In the rows, zero is written as 128.
One turn moves each row of this set onto another row. After a few examples, where does it send each row asked below?
k516: [127 118 108 139  87 132 106 120 140  94 108 151]
k17: [127 117 145 111  87 164  98 121 129 130  89 133]
k310: [143 137 136 131  90 107 113 123 130 142 153 126]
k357: [117 116 116 136  79 141 112 122 140  98 126 156]
k215: [168 119 117 112  86 126 112 107 131 149 115 168]
k997: [157 139 136 126  71 150 103 101 135 104 120 146]
k735: [126 122 105 122  98 155 115 132 120 136 143 132]
k78: [150 116 129 137  85 138  84 128 124 116 133 169]
k966: [148 126 127 154 128 156 108 134 130 137 118 154]
k968: [108 126 108 110  83 128 119 123 147 122  99 130]
k802: [165 116 121 140  96 119  95  97 142 143 113 161]
k399: [117 121 118 127 129 124  85 122 161 144 123 133]
k380: [101 153 143 119 112 123  97 114 145 117 106 156]
k854: [133 120 138 113  89 141  97 133 133 111  77 147]
k26: [157 144 133 130 105  94 101 135 127 135 133 138]
k784: [132 138 106 107 116 149 133  97 140 146 115 142]
k614: [118 113 141 146  77 148 118 122 141 132 138 159]
k686: [161 133 137 118 102 157 118 101 147 100 112 152]
k383: [126 150 135  93 104 109 124 115 156 142 105 134]
k363: [157 143 146 106 125 126  97 114 150 160 116 133]
k512: [145 116 162  96 101 146 131 120 149 140 128 131]
k886: [147 109 128 147  98 150  89 126 121 124 126 168]
k375: [172 113 109 118  92 122 107 122 134 148 110 162]
k309: [158 146 150 116 131 115  93 117 150 142 114 135]
k799: [126 132  96 112  83 149 118 146 145 128 116 149]
k187: [110 145 149 104 113 126 106 141 136 116 117 165]
k574: [118 117 152 120  99 158 104 123 122 123  90 132]
k896: [142 133 131 111 133 153 115 137 114 146 118 156]
k600: [125 101 148 132 120 144 117 118 152 131 145 162]
k41: [148 128 130 135  96 104 121 117 126 145 140 122]
k11: [167 131 160 135 115 138  96 123 126 140 137 151]
k728: [100 139 142 103 109 126  97 136 136 127 124 167]
k298: [131 150 135  85  98 113 103 120 151 140 103 136]
k40: [161 133 159 109 109 141 111 144 154 145 134 156]
k683: [126 130 132 122 107 119 146 123 166 130 102 137]
k407: [133 149 137 111 103 145 116 109 142 173 112 133]
k387: [124 123 112 121 125 120  89 128 163 134 137 129]
k268: [122 131 134 113 104 119  74 127 159 146 126 121]
k805: [108 132 123 113  76 120 113 107 145 120  97 129]
k290: [155 138 137 129  98 146 126  91 145 104 115 156]
k21: [157 129 154 143 109 132  82 112 122 145 131 145]
k921: [132 103 126 110  96 118 146 134 145 128 124 156]

k11 goes to k886
k686 goes to k574
Now these:
k268 goes to k26
k40 goes to k966
k187 goes to k399
k309 goes to k21
k600 goes to k735

One turn moves each row of this set onto another row. After a few examples, where does it send each row asked below?
k417: [ 88 129 152 135  74 126 150 106 147 120 130 106]
k748: [123 102 132 136 119  99 143 113 141 149 119 141]
k951: [123  97 139 120  53  94 149 111 155 115 142 110]
k959: [ 92 112 165 123 100 133 137 110 135 132 110  96]
k336: [113  96 135 133 115  80 128 135 138 114 113  91]
k845: [115 122 121 143  87  85 122 129 129 108 135 122]
k206: [ 86 113 159 130  89 123 154 109 154 122 118  87]
k181: [133 139 111 117  76 118 143 148 146 143 143 108]
k930: [137 127 123 106  97 124 129 150 132 154 127 106]
k443: [130  80 158 102  88 106 123 115 129 134 115 109]
k939: [128 124 115 116  86 109 159 150 164 140 135  84]
k186: [124 129 115 115  85 107 156 145 163 141 139  82]
k212: [110  97 170 109  86 119 164 131 129 124 100 109]
k158: [114 111 165 111  75 125 154 129 117 125 109 129]
k522: [130 140 112 115  78 118 139 143 143 147 145 106]
k584: [109 117 156 120  60 118 169 126 132 114 121 127]
k302: [131 102 144 113  62 107 124 110 127 127 137 130]
k291: [120 112 124 143 102  95 151 110 150 141 131 144]
k222: [118  94 134 135 123  92 153 115 154 145 114 124]
k234: [122  76 152 108  79  92 148 115 156 122 121  88]
k513: [132 113 127 105 107 116 145 154 150 151 119  81]
k63: [134 127 124 106 100 124 127 146 131 157 127 100]
k984: [118 108 133 133 109  92 110 132 118 119 118 115]
k528: [105 103 162 117  71 112 179 128 145 114 112 106]
k796: [109 109 122 144  93  75 140 131 150 104 130  98]
k81: [115 103 127 142 108  88 162 112 162 137 126 128]
k438: [128 115 125 105 107 113 143 149 151 152 122  76]
k442: [ 93 128 158 128  84 135 132 107 129 130 123 115]

k959 goes to k206
k186 goes to k522
k930 goes to k513
Now these:
k443 goes to k234
k212 goes to k528
k845 goes to k984
k81 goes to k291

One turn moves each row of this set onto another row. After a few examples, where does it send each row asked below?
k552: [110 108 113 115 126 129 141 101 137 121  97 198 144 148 130]
k769: [ 94 130 102 121  87 103 119 111 142 102 110 152  89 139 139]
k502: [107 108 125 117 111 137 158  87 133 117  98 177 124 159 106]
k975: [109 111 133 103 107 112 118 114 153 113 101 179  95 118 108]
k254: [106 115 105 115 125 129 141 104 142 125 107 182 160 158 132]
k651: [106 126 118 114 134 118 144 157 145 127 112 158 141 136 151]
k266: [ 96 130 105 143  97 140 174 123 142 110 128 161 114 154 134]
k821: [101 110 128  96 109  99 139  78 142  89 109 169 119 125 131]
k668: [102 113 104  89 149 135 132 139 148 124 117 164 134 141 108]
k742: [109 126 124  99  81 112 138  95 144 105 115 160  86 144 108]
k644: [111 105 121 115 120 134 150  94 134 116  92 195 126 149 117]
k664: [ 89 117 127 108 129 141 145  88 133 117 129 151 104  97 140]
k645: [109 133 121 127 109 135 170 142 132 110 126 137 134 122 146]
k767: [ 95 131  84  94 122 166 143 112 153 119 131 146 111 122 142]
k172: [118 118 119  73 100 126 122 111 149 104 129 171 107 114 108]
k639: [ 95 111 133  92 137 121 137 152 139 124 117 149 103 154 143]
k156: [115 138 120 104  93 121 173 112 119  97 134 142 119 130 146]
k624: [119 130 121  77  91 116 149  95 128  95 135 158 105 126 127]
k744: [ 97 123 101  79 137 160 144 111 148 118 132 155 114 117 151]
k787: [ 88 127 111 123 114 148 145  88 138 116 127 141 101 102 132]
k732: [108 110 130 112 132 116 121 145 153 124  98 178 123 113 129]
k269: [100 124 110  98 117 133 150 153 141 115 115 155  91 165 152]
k57: [ 88 115 126 116 109  91 107 111 139 112 110 148 101 127 130]
k2: [102 117 107 116 115 133 149  98 142 125 112 163 157 171 124]
k910: [ 94 114 122  85 141 147 145  99 137 119 132 159 110 104 150]
k490: [103 105 119  76 140 109 123 105 146 106 107 168 128 125 115]
k636: [ 90 134  90 117 110 161 144 100 147 116 128 139 105 115 133]
k220: [109 120 119 123 118 144 143 157 154 119 118 149 135 111 127]
k944: [112 114 118  98 114 141 118 142 162 117 120 165 122 106 108]
k873: [102 114 117 117 109 136 157  89 138 122 107 159 139 170 109]
k249: [ 88 107 141 100 135 101 117 131 138 123 117 146 106 134 132]
k877: [ 98 126  97 123 128 150 157 150 146 127 125 161 126 155 117]
k329: [106 142 108 107 110 120 163 140 135 119 126 139 133 162 153]
k123: [107 142 112 101  84 116 160 108 135 107 127 140 106 165 130]
k692: [100 134  94 114  91 125 141 133 142 104 110 156  87 158 151]
k694: [ 98 123 120 131  87 114 165  87 140  92 119 165 111 139 142]

k877 goes to k668
k742 goes to k123
Now these:
k249 goes to k57
k636 goes to k767
k156 goes to k645
k552 goes to k644

One turn moves each row of this set onto another row. After a few examples, where does it send each row asked below?
k392: [115 131  89 112 134 138 130 131 111 137 118 145 116 151]
k990: [135 106 137 166 146 109 132 134 144 112 145 124 115 108]
k608: [141 102 143 164 139 115 135 130 143 124 153 109 117 120]
k851: [145 122  81 123 131 131 123 123 156 133 125 136 139 140]
k974: [119 115 142 145 133 128 121 102 113 114 144 105 100 106]
k554: [126 110 138 161 139 126 122 136 153 117 140 100 130 114]
k412: [116 125 104 110 145 138 122 134 107 125 112 156 127 148]
k69: [109 122 147 149 128 140 124 100 132 111 147 105 107 117]
k153: [123 132  88 109 121 145 135  96 131 124 130 144 117 140]
k141: [159 122  92 130 135 132 118 136 147 133 118 136 139 147]
k841: [149 124 102 116 147 127 127 138 143 136 127 144 145 157]
k317: [102 119 152 144 144 118 122 135 114 102 132 114 133 120]
k553: [138 138  88 119 132 125 126 125 156 141 123 129 136 149]
k283: [113 109 151 150 138 129 133 107 121 123 155 120  95 121]
k670: [113 120 157 138 144  99 124 123 114 114 124 120 124 112]
k184: [116 109 142 145 148 110 120 137 106 110 132 111 124 107]
k803: [145 128  97 115 127 150 145 109 145 135 142 139 117 150]
k425: [136 104 132 159 140 121 116 129 140 123 142  98 116 101]
k36: [142 135  82 122 116 142 139 116 130 135 128 130 113 151]
k427: [119 108 156 150 153 104 121 133 112 117 141 124 124 129]
k288: [117 129 108 101 146 141 134 121 116 131 129 156 124 155]
k922: [111 116 147 144 133 127 126 100 136 128 137 114  95 103]
k480: [120 144  91 108 121 139 145 106 136 132 129 135 118 145]
k755: [119 113 143 158 142 123 124 104 135 115 150 129  92 111]
k115: [143 130  86 123 135 125 115 136 133 141 116 135 132 156]
k836: [139 130  93 120 117 157 140 103 129 127 130 139 107 142]
k124: [119 117 151 152 150 101 123 122 114 103 139 133 116 118]
k7: [115 125  92 107 143 126 125 131 120 123 115 152 142 143]
k754: [108 138  94 105 143 126 130 135 129 135 117 145 134 148]
k175: [133 107 139 154 137 110 137 136 149 125 133 108 123 100]

k554 goes to k69
k974 goes to k184
k36 goes to k392
Now these:
k608 goes to k283
k803 goes to k288
k175 goes to k922
k990 goes to k755
k412 goes to k141
k153 goes to k7
k553 goes to k480

